One turning vector, and how many steps it has turned
The counts run from 0 to 471.
[142 119 171 183 169 145 124 124 102 103 174 151  82 120 119 156 133 117
 139 115 140 152 129 142 132 146 112 146  98  67 126  90 174  77 102 112
 116 175 125 155  81  91 147 155 151 125 127  93 155 139 134 131 186 163
 143 131 134 125 138 126 136 140 157]
411
[131 129 150 139 126 105 171 112  93 108 169 154 107 154  88 131 106 110
  95 138 139 126 138 149 155 123 118 141 110 101 139  76 131 109 106 106
 115 133 147 162  75 135 111 179 145 108 118 112 147 159  95 141 158 166
 177 132 181 139 170 168 158 147 111]
49
[126 126 145 159 126 121 124 100  92 109 180 144  83 116 117 113 122 101
  95 162 120 154 128 121 119  84  95 157  98  95 111  96 190  77 134 125
 106 150 152 165  81 111 151 173 135 111 141 133 121 143 154  95 187 146
 113 154 153 113 119 111 142 139 147]
463
[118 152 145 129  86 113 151 103 104 135 149 146  97 157  90  99 148 140
  97 125 128 141  83 147 124 109 115 166 107  93 138 110 170  85 104 121
  82 133 154 176  76 134 128 162 107  85 144  99 160 162 143 128 159 146
 109 144 155 151 164 126 154 146  92]
13
[141 131 154 140 127 156 120 114  94 133 168 159  95 137 117 124 139 138
  89 132 156 155 116 143 112 152 103 151 118  88 115  91 169  74  94 106
 126 171 154 153  97 111 143 152 157 139 132  97 163 146  96 122 193 142
 140 110 160 159 132 132 180 176 154]
147
[127 143 143 153 119 135 159  95  95 152 142 145 126 119  92 137 121 127
  88  87 145 144 117 151 151 114 105 184 122  93 142  90 142 101 101  80
  96 150 170 180  82 123 139 142 154 100 149  92 182 165 130 110 173 129
 137 141 148 120 135 148 151 152 107]
338
[144 124 160 179 152 149 112 111  97 103 162 146  99 115 125 134 128 115
 142 137 134 163 133 148 130 153 107 154 103  71 110  92 174  73 116 106
 115 179 129 152  80  82 149 152 145 110 132 100 147 142 131 110 200 152
 140 134 129 124 132 118 157 160 145]
152
[143 140 131 154 112 130 149  81 106 138 145 139 100 155 122 104 148 124
  72 123 147 148 140 126 120 128  97 158  86 112 124 113 134  90  81  97
  72 135 175 160  91 101 156 166 138 144 153  88 148 152 120 129 172 166
 143 135 177 136 159 128 173 163 127]
106
[111 133 156 134  91 123 124 103  72 132 151 148  85 129 129 100 122 120
 110 133 115 155  88 144 126 133 135 171 106  99 126  72 165 129 101 109
 104 137 155 138  83 122 131 167 124  70 128 123 135 152 139 107 182 151
 149 110 161 157 157 137 164 166 119]
243
[128 131 133 158 155  95 115  87 101 107 192 146  88 144 113 112 136 105
 105 175 114 154 114 133 121  79 106 145 109  91 123  87 183  97 119 139
 103 144 130 151  73 108 131 168 137 101 122 129 120 136 148 107 172 175
 134 146 165 121 147 129 131 122 157]
465
[143 131 139 162 114 139 148  83 108 137 145 143 103 136 106 126 144 126
  99 115 138 146 146 135 131 113 108 167  99  99 124 104 142  79  98 106
  73 149 164 172  89  91 168 146 141 137 172  94 181 159 146 116 184 147
 119 155 145 138 144 107 169 147 110]
366
[146 121 157 176 168 131 138  96 108  98 181 135  73 155 107 138 152 123
 105 109 146 142 139 139 143 122 120 117 100  78 141  93 131  97  98 114
 102 163 142 144  84  97 139 162 161 144 163  96 167 156 118 140 146 177
 138 140 144 158 144 136 168 136 154]
387
[137 130 168 177 161 146 109 126  97 103 175 127  81 135 120 121 134 118
 111 105 160 154 132 147 150 163 117 138  98  69 145 100 146  93 108 103
 124 177 157 129  71 101 139 166 164 117 132  92 138 142 107 132 178 161
 155 135 140 135 119 149 153 163 149]
415
[149 134 132 174 151 109 157  91 102 114 141 141 125 136 110 135 106 112
 114 106 138 145 125 160 152 122 109 167 110  78 136  92 145 115  94 108
  92 137 124 166  69 112 114 167 145  93 126  94 153 147 120 134 156 167
 173 138 160 100 171 170 137 141 102]
73
[137 138 160 169 180 118 132  81 102 106 182 137  85 164 126 121 146 108
 121 114 144 159 144 152 133 134 111 115 107  97 136 102 127  90 107  95
 100 151 137 124  72 102 134 157 160 121 138  83 139 159 106 137 161 183
 140 139 158 149 159 131 170 141 154]
129
[151 142 128 170 125 118 142  88  99 118 156 109 113 151 109 102 131 132
  78 123 149 150 126 157 130 130 101 164  98  94 135 125 143 111 105 112
  88 143 160 163  78  86 139 163 146 129 140 116 154 139  98 139 170 172
 180 142 175 129 119 175 166 143 108]
90
[142 137 133 174 167  98 152  78 111 102 172 125  93 143 109 136 130 100
 115 142 123 156 144 136 123 101  89 149 102  94 125  97 143  86 115 107
  74 138 137 147  85  76 147 172 148 136 127 112 143 148 133 123 171 180
 159 142 149 116 161 135 145 114 143]
113
[126 129 154 147  97 146 153 104  92 118 146 132 129 130 117 117 124 131
 102 113 149 138 131 163 129 159 118 157 104  99 135 105 146 105  98  95
 107 144 177 188  76 115 133 170 137 104 134 101 155 148 118 126 195 138
 168 128 177 120 136 162 168 167 102]
66
[116 125 167 148 151 136 133 105  82 120 170 168  74 118 117 147 117 117
 112 112 114 144  76 154 109 100 127 155 114  91 123  87 198  95 124 108
 127 159 132 155  69 124 136 131 133  79 147 120 159 147 153 132 188 148
 117 129 162 137 120 118 127 140 149]
233
[131 127 136 180 118 128 143  78 100 126 156 115 122 118  88 128 131 119
 104 130 137 158 128 143 132 116 107 179 110  92 128 107 158 103 113 108
  82 151 150 184  84  70 162 148 136 111 150 127 177 154 153  98 188 148
 150 142 136 123 123 142 158 133  96]
354
[119 105 157 137 125 133 137 101  81 135 160 173  79 124 112 137 122 127
 110 125 119 144  80 147 100 106 118 157 112  98 114  83 203  94 119 109
 128 158 132 167  75 131 124 140 131  94 137 124 154 143 137 122 186 141
 122 116 174 140 132 120 150 149 134]
232
[144 109 146 176 153 142 134  83 106 100 169 144  85 145 117 141 136 117
 122 130 133 146 145 132 116 136  96 119 104  91 120 105 158  64 115 107
 104 156 110 150  76  91 143 160 147 132 161 101 150 156 117 130 161 179
 130 134 164 143 145 120 173 150 133]
127
[108 132 159 134 129 129 139 107  72 137 167 171  72 120 121 138 123 119
  91 131 110 156  79 141 125  89 136 170 114 102 122  63 171 118 102 102
 116 150 158 154  95 131 135 150 145  86 125 114 155 161 149 107 183 141
 127 108 163 149 157 125 133 151 162]
230
[155 140 139 180 153 102 152  81 113 111 162 138  95 159 119 113 126 101
 116 132 125 144 154 135 129 112  92 147 111  89 142 104 139  93 101 115
  71 129 152 144  82  89 144 173 141 136 128 109 155 147 125 152 168 192
 168 152 163 135 161 127 145 127 127]
372
[140 143 153 145 142 140 124 119  93 129 172 157  94 141 128 124 149 130
  89 134 149 151 109 136 118 143 108 156 114  83 115  89 160  88  79 112
 108 160 151 146 107 115 131 169 158 137 112  88 161 154  98 130 178 157
 152 102 166 160 160 140 164 172 164]
146
[160 134 123 169 144 116 139  74 118 127 146 141  96 172 108 112 139 126
  87 112 144 146 126 138 135 118  92 143  95  92 129 119 148  99  91 117
  84 147 133 156  67  99 140 161 145 135 169  98 161 146  92 147 140 188
 139 151 177 129 161 144 169 147 118]
102
[161 140 133 182 142 129 150  89 111 115 139 135 116 135 119 115 116 114
 115 116 135 136 136 155 117 138  94 166  97  88 125 124 172 102 102 113
  85 142 134 176  75  77 150 162 135 123 139 112 154 129 122 157 183 176
 172 150 176 103 140 145 138 140  99]
86
[134 140 157 116  77 116 159 107 101 133 164 150 100 149  79  97 137 126
 100 147 116 146 107 145 117 121 120 158  83 122 136 118 155  71 114 113
  96 131 167 161  73 125 149 162 115 101 136 122 136 147 126 142 195 146
 132 153 177 161 158 116 152 146 100]
284
[117 118 143 145 138 113 117  93 106 144 147 137 113 144 110 117 135 138
 106 148 153 167 114 147 124 142 101 172  94  66 116  74 169  77  98 102
 110 167 147 149  73 104 137 154 149  92  93  92 126 119 125  88 188 139
 147 126 141 118 153 135 161 166 132]
421
[145 155 148 155 103 110 164 116  95 104 168 144  84 163 111  96 125  96
 105 132 120 133 129 137 129 122 106 145 109 101 159 109 158  94 117 126
  93 122 150 152  69 135 128 188 122 112 142 111 143 165 115 166 159 179
 150 156 183 150 161 133 138 132  93]
21
[151 115 135 173 149 128 148  78 106  91 166 138  94 146 121 142 146 124
 116 128 133 134 136 129 113 120  98 129 109  58 122 104 166  70  97 125
  89 157 114 162  91  98 124 174 142 141 137 103 161 149 126 146 143 187
 144 128 163 138 159 129 169 138 134]
385
[126 136 135 141 113 135 160  85  95 152 137 133 128 135  96 125 122 133
  76 102 152 147 113 149 139 131  97 177 118  99 143  94 147 103 109  87
 108 154 167 171  77 124 127 148 151  99 145  98 170 156 107 110 164 134
 151 137 167 125 140 164 162 165  93]
337
[119 139 158 155 136 122 136  96 101 122 171 140  87 147 116 122 139 109
 107 142 148 165 146 127 138 140 111 149 100 105 129  73 115  96  97  91
  96 151 168 126  94  99 151 174 156 128 118  89 137 170 117  99 182 155
 150 123 150 152 162 139 180 159 156]
133
[139 135 134 141 131 136 115  99 104 143 128 151 116 132 110 117 132 131
  93 128 146 166 106 128 134 125  81 177 103  60 110  89 184  57  96 109
 107 166 148 160  93 120 122 153 147 101 118  98 146 137 121 104 187 124
 130 132 138 122 146 118 152 178 127]
163
[116 137 151 146 160 110 146  86  98 121 171 148 106 134 111 146 131 111
 124 132 140 171 130 143 128 115  88 151 114  88 118  71 150  65 116  86
  88 149 144 134 100 107 139 157 162 103 102  88 139 150 141  94 195 143
 137 122 133 127 155 124 152 146 150]
137
[136 144 145 144 122 110 168 107  95  88 183 144  99 153  89 127 135 122
 106 121 129 122 106 155 123 104 111 134 126  87 145 111 166  83 116 129
 101 132 124 175  75 141  95 178 132 101 133 111 156 161 122 158 143 176
 149 142 169 140 163 156 149 122 116]
33
[118 152 140 160 139 120 101 100 108 128 161 142  97 136 106 102 160 137
  83 133 143 167 102 138 152  90 112 172  99  70 126  95 163  90 103 119
  88 148 158 167  86 115 142 153 139  91 139  93 143 143 156  88 165 134
 108 150 124 111 144 126 134 142 157]
448
[153 145 146 182 156 117 146  96 113 123 141 143 116 146 118 120 128 122
 121 115 131 141 122 169 121 124 104 165 106  92 125 123 158 105  97 106
  81 131 138 173  74  80 150 151 132 114 128  97 164 127 139 146 195 171
 170 152 175 104 149 139 123 130 118]
85
[149 157 144 171 180 124 104 127 118 134 156 153  86 158 113 118 125 119
  88 109 160 152 109 137 160 124 106 166 102  64 142  94 163 106  90 119
 117 162 151 126  78 122 129 160 170 108 116  82 144 137 100 134 159 159
 142 145 150 121 153 141 120 156 157]
428
[140 127 134 176 121 135 148  93  92 119 144 131 118 125 106 128 102 106
 102 112 145 134 132 148 147 149  96 162 119  81 149 101 151 121 112 101
 111 157 144 163  57 113 110 169 148  98 150 121 153 165  95 129 151 161
 178 139 172 120 148 170 158 155  93]
333
[142 127 139 187 145 140 104 102 113 123 161 160  85 127 107 116 139 118
 103 140 129 152 116 120 147  89 104 161  90  79 117 103 187  80 110 130
 106 161 116 161  60 106 143 162 141 108 171 106 141 152 148 110 159 145
  99 166 140 107 142 111 136 150 144]
451
[155 142 124 186 157 108 136  76 119 117 153 133  92 164 106 122 140 121
 104 115 132 151 132 146 141 105 108 146  97  88 129 105 137 112  87 118
  80 136 122 160  80  87 134 163 143 128 161  91 170 149 120 137 137 189
 140 146 158 124 170 145 153 130 136]
101
[146 146 136 180 159 123 153  86 117 136 139 155 124 155 118 119 122 114
 119 104 138 131 117 167 128 120  98 166 131  85 141 116 163 106  92 109
  87 137 133 170  70  96 137 141 140 108 140  99 186 138 117 160 175 174
 168 154 181 123 161 141 126 136 106]
344
[130 133 124 154  99 116 144  75  99 133 147 118 122 134  98 113 148 139
  77 132 140 157 119 145 125 117  99 178  94  89 111 110 143 104  92 103
  75 147 164 187  87  81 148 164 135 125 138 117 163 145 131 100 174 148
 156 126 156 121 144 156 176 149 114]
94
[121 138 152 140 129 123 119 109  90 117 188 134  77 130 109  98 134 117
  58 138 124 152 113 130 142  90 118 158  95  99 150 101 147  99 119 109
 106 155 201 138  80 125 141 163 152 107 135 131 118 150 136 101 186 141
 127 151 155 144 119 126 144 136 171]
201
[123 147 170 153 147 139 117 111  96 126 175 149 106 127 123 124 151 138
 118 128 148 163 113 160 126 141 123 154 116  77 118  85 159  72  92  99
 102 160 151 147 101  99 147 140 150 108 114  79 153 145 131 109 207 138
 142 118 141 151 135 124 149 157 169]
149
